One turning vector, and how many ticks it has turned:
The counts run from 0 to 376.
[132  96  96 118  58 127 144 110 124  86  88 109 136 118 140 141 108 159
 128  97 141 159 180 147 182 126 110 127  99 115 109 109 124 133 143  66
 107  92 147 108 117 117  90 148 147 126 153 145 125] -> 274
[110 108 149  96 114 170 155  90 130 137 110 146 147 113 122 148 157 152
 130  67 184 119 121  91 102 116 166 134 148 100 143 147 157 141 105 156
 135 135  97  84  85 162 146 193 118 165 126 130 160] -> 372
[170 120 146  88  68 124 149 116 129 141 139 120 143 101  83 167  57 197
 129 126 109 128 142 150 119 137 122 133 121 118 129  97 131 115 128 106
 111 106 110 152  85 105 128 125 130 105 123  91  82] -> 362
[142 135 130 171 134 182 165 153  97 146 105 159 146 144 131 104 184 113
 101  80 173 123 140 102 146 124 156 142 147 121 128 101 132 152 175 123
  97 117 165 127 109 176  91 111 168 153 114 167 105] -> 74
[181 119 117 111  73 123 147 114 151 131 130 138 163 107 113 162  72 192
 131 129 143 150 150 130 130 158 137 101 130 126 139  98 127 106 128 103
 117  96 106 137  66 101 131 169 113  98 171 108  89] -> 101
[135 129 102 177 111 115 153 115 118  98 105 122 182 111 144 116  96 138
 130 183 123 184 167 103 167 135 159 112 129 147 119  93 107 157 143 118
 115 133 143 107 124  85  82 137 138 122 135 153  73] -> 345
[123 160 113 151 121 146 138 180 126 178 159 153 143 107 116 146 139 117
  96 124 154 145 169 108 119 146 165 143 131 141 165  29 133 165 158 154
 126 145 121 148 144 143 111 103 143 119  68 152  85] -> 160
[136 135 176 129 140 182 135 109  91 157 136 133 192 121  85 125 162 115
  96  84 156 142 127 121 119  97 167 129 166  88 139  97 139 141 117 142
 112 158 155 144  84 153 135  95 130 158  94 121 133] -> 317
[ 80  95 126 115 121 167 130 107 111 114 100 126 134 105 123 156 170 156
 123  56 121 147 187 125 114 128 122 109 136 108 135 139 129 155  98 126
 115 133 132  93 118 152 152 175 117 182  83 132 183] -> 198
[126 108 177 145 134 178 179  82 150 147 120 133 139 113 128 158 136 152
 141  97 163 144 106  84 102 139 174 131 182 115 131 151 130 169  94 128
 136 126 120 100 104 146 158 168 112 160 101 146 143] -> 111
[166 136 141 103 115 149 186 108 123 125 164 113 162 116  56 145  69 138
 148 129  97 136 129 129 131  90 109 151  96  97 120 100  80 122 146 132
 109 135 164 129 140 113 102 108 127 103  88 115 109] -> 121
[102 137  98 148 129  99  96 142 146  96  97 118 134 114 121  93 148 177
 115  99 125 148 152 142 166 132 132  85 172 130 103  87 104 134 109 128
 105  81 135  86 118  64 160 148 108 163 103 135  89] -> 254
[153 136 141 101 107 130 128 101 164 140 122 140 124 110 114 106 110 195
 121 119 189 139  80 117 133 138 129  97 154 127  92  82 141 128  87 120
 147  89 128  90  87  85 164 130 100 125 142 105  98] -> 11
[157 128 137 156 148 155 157 142 146 175 141 144 161 147 137 146 152 140
 102  57 176 129 126 127 147 150 177 139 182 144 155 103 138 154 174 116
  94 107 148 140 114 166 140 140 131 151 116 160 102] -> 75
[137 147 103 127 124 111  84 128 116 111 119 129 153 134 115 102 137 208
 115 106 104 113  92 152 147  92  96 102 165 106  97 107 136  96 103 150
 136  96 133  87 100  73 152  97  93 164  92 102 146] -> 323
[131 101 139 203 152 144 159 117 124 157  90 122 162 157 149 120 112 109
 106 118 123 141 148  91 116 139 163 160 196 164 156 112 153 140 168 161
 130 137 145 125 110 148 128 123 146 127 103 144  66] -> 315
[ 82  98 159 134 150 154 164 112 126 112 114 120 103 168 136 125 162 150
 137  61 123 126 125 130 119 141 101 112 180 133 105 123 150 128 140 106
 100 105 133  73 134 162 169 109 124 194  81 134 154] -> 354
[134 149 144  87 103 162 173 127 157 128 149 135 123  86  89 168 142 175
 149  77 179 137 136 124 129 133 131  97  99 109 125 113 127 163 105 108
 148  93 122  96 112 132 177 161 103 158  83 143 152] -> 96
[107 118  97 116 102 168 118 137 164 157 116 151 117 107 169 165 120 167
 100  66 182 141 131  84 125 181 147 158 151 158 136 112 165 126 145 146
 157 101 116  85 117 132 127 160 110 123  98 148  97] -> 130
[160 143 149 138 117 154 192 121 106 116 114 152 178 117  72 121  92 102
 133 147 133 111 132  87 101  84 139 148 137 116 148 120 109 138 137 177
 136 147 127  94 107 106 106 138 157 122  87 116  65] -> 226
[117 114 122 151 156 153 148  99 107 160 101 128 197 120 106 125 128 110
 112 144 109 133 165 107 101  74 168 154 163 100 101  96 137 153 100 153
 185 171 149 120  97 146 115 123 131 124 103 111 135] -> 142
[ 99 127 145 111 105 146 146 104 127 103  96 105  91 131 104 117 144 168
 125  58 162 127 143 128 143  98  84  85 152 114  72 115 143 122  96  96
 107  87 138  77 106 111 158 100 123 177 109 128 151] -> 183
[129 141 139 146  89 100 126  99 100  87  74 132 156 110 118  82  92 149
 131 188 114 131 143 115 131 120 101  91 149 118 105 109 132 113 131 135
 114 125 112  71  78  98  97  99 150 154 118  99  95] -> 258
[ 81 113 110 124 120 179 161 160 155 145 125 123 134 132 134 193 114 124
 123  60 129 145 181 115 105 136 144 146 126 154 150  97 161 155 150 131
 156 131 126 117 156 170 141 148 125 107  67 168 127] -> 300
[131  79 130 176 118 142 161 103  81 116  83 103 166 118 109 124 102 112
 145 121  71 102 205 128 108  89 103 158 141 129 151 140 111 153 149 136
 114 149 140 108 125 119 104 130 162 148  63 133 113] -> 53
[ 98  92 105 157 115 127 151 116 137 161 107 114 104 143 115 131  82 148
 127 147  61  87 174 145  65 114  95 160 137 129 101  81 112 143 149 133
 140 129 130 104 131 133 106 105 143 115  79 119 116] -> 123
[162  96 125 134  90 125 189  98 168 148 131 123 170 132 128 156  57 193
 160 167 100 133 107 114 109 124 143 165 115 124 119 143 123 127 159 125
 157 109 136 111 106 125 102 145 118 106 145 127 101] -> 206
[135 113 121 158  95  78  91 108 132 113  64  89 174 128 112 114 125 193
 129 131  63 142 156 162 160 114 107  93 162 144 124 109 125 141 114 118
 123 100 138 113  98  73 150 114 101 151  99 100 109] -> 83
[ 49 118  86 156 154 139 132 151 137 141 113 151 118 118 129 153 123 126
 103  88 141 177 172 118 100 160 162 133 170 133 140  68 110 164 136 162
 134 119 112 104 152 142 137 164 121 137  84 157 106] -> 370
[ 98 125  78 124  89 116 122 119 135 110  73 129 114 116 175 110 124 188
 118 133 153 121 158 128 108 127  98  96 119 129  88  78 145 139  89 111
 143  91 106  50  90  95 133 136 142 142 122 112 134] -> 98
[132 125 119 117 147 151 172 117 110 142 120 158 136 146  63 123  94 117
 121 107 124 114 166 134  84  88 112 123 137  64 104  57 116 131 123 145
 131 125 146 130  79 155 129 109 166 118 147  84 132] -> 37
[ 91 104 136 167 127 150 161 139 101 140 114 134 120 178 172 135 126 161
 124 139  85 102 159 110  83 153 115 128 148 148 129  89 149 137 206 127
  94 124 124 108 114 183 116 114 145 163  60 129 126] -> 264
[165 127 172 109  40 134 151  78 147 118 103 112 130  85 128 139 103 171
 143 128 148 117 139 115 134 125  97 142 114 109 100 135 117 140  92  87
 123 134 111  91 104  87 108 132 139 131 112 106 100] -> 187
[163 126 182 133 113 186 201 107 105 157 161 143 176 165  88 136 114 132
 145 129 142 136 111 109 110  98 167 132 133 102 135 101 142 151 183 106
  98 130 150 146  90 178 118 105 149 139 114 119 132] -> 176
[168 157 147 109  99 147 160 125  99 133 113 147 152 110  70 104  94 109
 101 132 138  98 146 130 122  78 109 123 132  88 118  77 148 121 120 134
 131 142 128 125  67 136 119  72 189 117 112 114  85] -> 157
[185 108 128 134  77 128 178 113 139 160  99  91 162 126  85 153 100 154
 162 126 106 128 186 139 122  82 120 125 116 137 160 120 128 158 107  88
 158 109 155 156  72 127 161 121 144 107 123 103 119] -> 242
[166 131 117 132 129 108 148 121 133 131 129 132 192  81  57 117  67 143
 137 149  86 150 123 130 110 103 123 131 127 109 134  98  79 123 126 172
 139 139 139 147 118  83 130 132 108 103 103 103  65] -> 51
